Each row is where one point has got to under a steady rotation. How many steps took it there?
The counts run from 0 to 70.
[ 4.38  0.35 -3.00 -1.44 -3.51  2.43  0.43  1.47 -1.44  0.50  0.48  2.49
 -0.12 -4.74  0.36 -4.16 -2.14 -4.93]
27
[ 0.63  5.91  0.19 -1.36 -2.89  1.95  0.66 -0.61 -1.09  2.64  0.13  2.63
  2.02 -1.77  2.66 -1.78  0.10  0.11]
54
[ 3.03  4.45 -4.73 -0.59 -3.65  1.32 -3.25 -0.39 -0.30 -1.58  2.03  2.12
  2.26 -0.79  2.88 -3.54  0.28  1.62]
56
[ 3.37 -2.28 -0.63 -2.05  1.49  4.96 -2.51 -1.68 -0.03  1.68 -1.19 -2.60
  2.60  1.93  0.79  3.89 -0.59 -0.40]
1
[-0.97 -0.10  0.71 -2.54 -2.76  5.41  3.47  3.10 -0.25  2.18 -1.36  0.66
 -2.59 -2.57 -1.75 -0.16 -0.95 -0.43]
32
[-1.62 -1.82 -1.99 -3.33  3.77  2.20  1.56 -0.90  0.01  0.70  2.36 -0.35
  1.25 -4.72 -0.46  0.36 -0.37 -0.45]
14
[ 0.76  0.77 -1.69 -0.43 -1.64  4.53  0.56  2.17 -1.80  2.49  0.16  2.96
 -0.88 -3.69  3.50 -4.00 -1.26 -3.40]
26
[-1.08  0.80  1.50 -1.28 -3.68  7.42 -1.71  0.20  0.05  1.87 -3.45  0.49
  3.11 -0.88 -0.72  0.24  1.45  3.66]
68
[ 2.64 -1.88 -3.63  0.19 -0.23  4.53  3.37  2.94  1.62 -1.14  0.83  1.47
  2.35 -0.56  0.50 -2.35  0.45 -6.71]
35
[-1.79 -0.73 -5.18 -2.56  0.22  2.17  0.21 -1.40  1.11 -0.09 -0.02  1.37
 -0.56 -4.63 -2.27  2.73 -0.08  0.38]
12
[-0.19 -1.00 -3.15 -2.29  0.64  2.58  4.61  2.58  4.00 -2.31  2.33  1.46
  2.08 -1.29 -3.31 -1.89  1.49 -1.47]
42
[ 1.38  1.92 -5.10 -3.44  0.76  1.15 -1.65 -0.77 -0.38  1.41 -0.12  2.94
 -2.39 -4.25  1.77 -0.71 -1.66 -1.50]
19
[ 0.79  2.94 -1.10 -3.91 -3.56  4.98  0.78 -0.22  2.26 -0.04 -1.21 -0.25
 -2.22  1.70 -2.06  1.96 -0.22  0.65]
39
[ 1.30  1.37  0.42 -4.01  3.19  2.27 -0.49 -2.92 -0.41  2.21 -0.45  0.36
 -0.94  0.38  2.81  5.95 -0.73 -2.69]
9
[ 5.04  0.87 -2.78  0.61 -1.52  2.65 -3.03  1.52  0.35 -0.95  1.25  0.58
  5.49  0.12  0.68 -3.36 -0.12 -0.78]
64
[ 2.95  3.38 -1.69 -2.72 -2.23  6.05  1.35 -0.78  1.81 -1.11 -0.29 -0.67
 -1.54  3.86 -0.57  2.82  0.44 -2.41]
38
[ 0.44  2.93 -5.28 -2.12 -2.21  0.66  0.71 -0.48  2.11 -2.94  2.10  2.23
  1.71 -1.07 -0.62 -1.44  1.79  3.11]
49
[-0.42  0.57 -3.46 -4.15 -0.21  3.05 -1.47 -1.55  2.06  2.53 -1.59  2.06
 -1.88 -4.55 -0.29  3.38 -1.02  0.11]
11
[ 1.07  5.38 -4.24 -1.19 -4.12  1.76 -0.74 -1.58  3.43  0.55 -0.11  2.72
 -0.25  0.17  0.63  1.56  1.12  0.98]
47
[-1.50 -0.91 -0.32 -3.02 -0.74  4.94 -0.96 -0.54  0.69  3.19 -2.90  0.14
  0.32 -2.62 -1.02  5.54 -0.01  1.21]
3
[ 3.79  2.01 -1.46 -2.87 -1.23  5.15  2.38  1.37  2.06 -2.16 -0.18 -1.32
  1.47  3.45  0.48  0.33 -1.18 -4.32]
37
[ 0.94  2.54 -0.45 -3.19  1.83  3.72  5.29 -0.13  1.36  0.08  3.63  0.34
  2.93  1.70 -0.30  0.47  1.94 -1.19]
44
[ 0.93 -2.09 -1.79 -0.07 -0.71  3.85  3.65  4.31  0.21  0.94  0.00  2.17
  0.35 -2.26 -1.50 -3.79  0.30 -3.95]
34
[ 0.66  0.22 -2.27 -1.78  1.50  3.47  4.52  3.22  3.04 -2.04  2.73  0.45
  2.44 -0.37 -1.69  0.06  2.44 -2.53]
43
[-1.72 -4.18 -1.24 -2.15  0.26  4.79  0.61 -0.15  2.06  3.26 -3.05  2.13
  1.35 -4.24 -2.14  2.73  1.97 -0.18]
4
[ 1.63  5.75 -0.67 -2.67 -0.15  2.07  4.19  0.55  1.80  1.72  2.54  0.64
  1.52  3.66  1.72  1.10  1.62 -2.73]
45
[ 2.38 -0.10 -6.82 -3.67  1.26  1.90 -2.55 -1.75 -1.29 -2.04  1.49 -0.61
 -2.96 -4.46  0.93 -1.75 -1.91 -1.01]
20
[ 1.24  3.77 -2.23 -4.18 -1.55  0.96 -1.16 -1.49 -2.66  2.98 -0.30  2.36
 -2.03 -3.63  2.80  1.26 -2.22 -3.82]
18
[ 1.90  0.66 -1.22 -3.17  4.69  3.36 -0.32 -1.41  1.29  2.34  1.49  0.28
  1.89  0.23  1.07  3.36 -0.20 -5.02]
8
[-1.90  5.31  0.49 -3.16  1.17  4.70  4.18 -0.88 -1.20 -0.73  3.56 -0.12
  3.61  1.72  0.88 -1.95  0.96  1.82]
52
[-1.99 -2.12 -1.42  1.07 -2.38  5.40  0.24  2.64  1.53  2.40 -1.64  2.08
  4.78 -1.94 -1.30 -1.30  0.73  1.09]
70
[ 0.74 -1.08  0.27 -3.48  0.14  5.29 -2.75 -1.35  0.56  1.36 -1.83 -0.29
 -0.36  1.09 -1.49  4.90  0.14  0.84]
2
[ 0.53  1.06 -3.17 -1.40  0.33  4.05  3.22 -1.64  2.00 -4.27  3.41 -0.59
  2.95 -1.57 -2.06 -2.50  1.26  3.34]
50
[ 0.41  0.68  0.03 -4.92 -0.81  7.34  0.30  1.11 -1.00 -0.84 -2.85 -2.53
 -2.74  0.74 -1.00 -2.40 -0.86  0.78]
31
[ 1.11 -1.15 -2.13 -4.35  3.03  4.22  1.49 -2.27 -3.29 -1.88  2.89 -3.28
 -1.88 -2.60 -0.29 -2.02 -0.97  1.39]
22
[-1.07  0.92 -1.92 -2.19 -3.70  4.82  2.97  0.33  3.75  0.35 -1.72  0.83
 -2.15  0.24 -3.29 -0.16  1.24  2.02]
40
[ 4.18  0.19 -2.93 -0.76  0.11  4.23  2.53  2.93  2.93 -1.45  1.29  0.63
  1.32  3.09 -0.22 -1.44 -0.53 -4.86]
36
[-2.82 -0.15 -3.47 -2.35 -2.15  3.13  3.93  0.72  3.21 -0.80 -1.04  4.06
  0.35 -2.68 -1.98 -1.27  0.22  1.01]
41
[ 1.65  0.67 -2.04 -1.62 -0.89  3.45 -1.39 -2.78  0.08 -2.56  2.88 -3.81
  3.85 -0.58  0.45 -3.15  0.49  4.12]
58
[ 1.07  2.98 -0.61 -3.74  4.18  1.56  3.16 -1.62 -2.98  3.42  1.20 -0.31
  1.71 -2.82  1.93  0.87 -0.34 -2.87]
16
[ 1.13  5.04 -3.33 -0.05 -4.36 -0.40 -2.56 -0.71  0.86  1.22  1.28  3.86
  3.35 -1.30  3.81 -3.32  0.35  0.67]
55
[ 3.66  2.68 -4.56 -2.09 -1.55  2.71 -2.76 -1.28 -1.25 -1.82  1.96 -1.29
  3.56  0.08  0.37 -4.11  0.65  3.16]
57
[-0.10  4.22 -1.59 -2.35  2.33  2.73  4.04 -0.62  1.13 -1.07  4.33 -1.55
  3.09 -1.36 -0.25 -2.33  1.10  2.19]
51
[-0.22  1.35  0.98 -2.48 -0.63  4.54  2.22  2.20 -2.93  3.63 -0.45  1.27
 -1.25 -3.58  0.59 -2.91 -2.08 -2.81]
25
[ 2.03 -1.40 -0.45 -1.72  5.04  2.85  1.42  1.02  1.71  1.36  1.94 -0.17
  4.70 -1.16  0.92  1.77  0.07 -4.24]
7
[-1.45 -4.58 -1.05 -1.15  3.34  4.70  0.59  0.82  2.99  1.75 -0.63  2.32
  1.91 -5.93 -2.64  2.67  1.42 -1.98]
5
[-0.02  5.49  1.82 -3.12 -0.99  2.88  2.72 -0.31 -1.97  2.10  1.95  1.42
  3.82 -0.66  2.13 -1.19  0.99  0.09]
53
[ 6.09 -1.74 -3.40 -1.91 -0.48  3.48 -1.12 -0.67 -1.10 -2.03  0.03  0.74
 -0.74 -1.22  1.50 -2.60 -2.18 -5.03]
28
[-1.57  1.99  1.24 -3.31 -0.32  4.87  2.13  0.03 -3.70  2.97 -0.95 -0.81
 -1.91 -2.45  0.90 -3.78 -2.13 -2.13]
24
[ 1.60 -0.89 -1.45  2.09 -2.79  3.54 -1.25  3.30  0.59  2.08  0.46  0.75
  4.83 -1.83  1.40 -4.32  1.18 -0.98]
63
[ 4.17 -0.09 -0.79  0.13 -1.31  3.81 -2.87 -0.28 -0.83 -2.30  0.76 -1.58
  5.02  0.67  1.44 -2.67  1.14  0.95]
65
[ 0.99  4.42 -0.26 -4.78  1.37  2.63  1.18 -1.20 -2.08  3.52 -0.44  1.19
 -0.46 -2.02  4.51  1.17 -0.64 -3.97]
17
[-1.31  1.58 -0.30  1.39 -4.30  3.74  0.03  2.49 -1.26  3.24 -0.29  2.79
  3.89 -3.03  1.50 -4.75  1.39  0.16]
62
[-0.70  2.70 -0.90 -1.93 -1.51  4.96  0.54 -1.91 -1.05 -1.25  2.55 -2.68
  3.50  0.41 -1.70 -2.86  0.98  4.63]
59
[ 0.22 -3.08 -3.42 -2.88  2.63  2.81  0.58 -1.10  1.48  0.19  1.78  1.94
 -0.12 -5.25 -1.99  0.70  0.41  2.14]
13
[-0.85 -2.16 -1.03 -1.40 -2.81  6.06  3.47  3.07  0.66  0.95 -0.83  2.75
 -0.81 -3.02 -2.11 -2.95 -0.79 -0.90]
33
[ 0.92  2.16  0.92  0.35 -2.54  7.50 -2.19 -0.59 -1.03  1.31 -1.14 -2.87
  3.10  2.16 -0.29  1.73  0.13  3.72]
67
[ 1.92 -0.77 -5.10 -2.42  1.26  1.31 -1.27 -1.75 -1.62 -3.15  2.49 -1.54
 -1.33 -4.04  0.26 -1.77 -0.95  0.76]
21
[-0.13  0.00 -0.68 -3.30  6.53  2.95  1.83 -1.32 -2.06  1.13  3.68 -1.01
  1.68 -2.54  0.00  0.62 -0.03 -2.60]
15
[ 4.61 -1.56 -2.17 -3.23 -0.84  3.78  0.48 -1.45 -1.27 -2.51 -0.59 -2.09
 -2.15  1.15 -0.62 -0.88 -1.91 -2.31]
29
[ 1.14  6.49 -2.27 -2.43 -3.20  2.25  1.42 -1.27  1.28  1.27 -1.20  1.83
  1.71  1.62  0.91  1.78  0.60 -3.04]
46
[ 2.79  1.30  0.28 -0.35 -1.64  5.37 -3.58 -2.04 -1.01 -1.46 -0.30 -3.26
  2.84  2.44  0.85 -1.05 -0.34  0.99]
66
[-2.60 -2.74  0.73 -1.31 -2.55  5.32 -1.96  0.77  0.79  2.04 -1.36  1.32
  2.98 -2.31 -1.99  0.59  1.82  3.80]
69
[-1.34  3.60  2.44 -0.22 -1.67  5.67  2.25  0.09 -3.00  1.93  0.46 -1.30
  3.18 -0.24 -0.90 -4.19  1.62  3.22]
60
[ 3.23  0.47 -1.12 -3.18 -0.70  6.20  0.47 -1.08 -1.09 -3.95 -0.25 -2.70
 -1.67  1.74 -1.26 -1.11 -1.74 -0.44]
30
[-0.82 -2.99 -1.22 -1.79  4.05  3.15  0.95  0.75  2.05  1.59  1.95  2.32
  4.11 -3.64 -0.34  1.60  1.39 -2.29]
6
[ 4.23 -2.83 -1.96 -1.43  2.87  3.96 -3.63 -1.36  1.89  0.57 -0.18 -1.91
  4.21  0.99 -0.27  3.41 -0.32 -2.58]
0
[-2.54  2.90  2.99 -0.78 -2.93  4.87  0.05  2.52 -2.60  3.80  0.90  0.49
  3.60 -2.36  1.65 -3.02  1.18  2.26]
61
[-0.55  1.64  0.96 -3.93  3.19  4.01  2.25 -0.31 -2.98  0.04  0.25 -2.27
 -0.13 -0.76 -1.22 -2.92 -2.01  0.22]
23
[ 0.22  2.84 -5.42 -1.64 -3.69  0.91  0.83 -0.19  3.07 -0.57  0.61  1.80
 -0.89 -1.53 -1.15 -0.34  1.22  2.23]
48
[ 0.75  2.99 -3.32 -5.06  0.12  1.68 -0.86 -2.90  0.81  3.40 -2.08  1.74
 -0.31 -1.40  1.39  5.59 -1.30 -0.55]
10
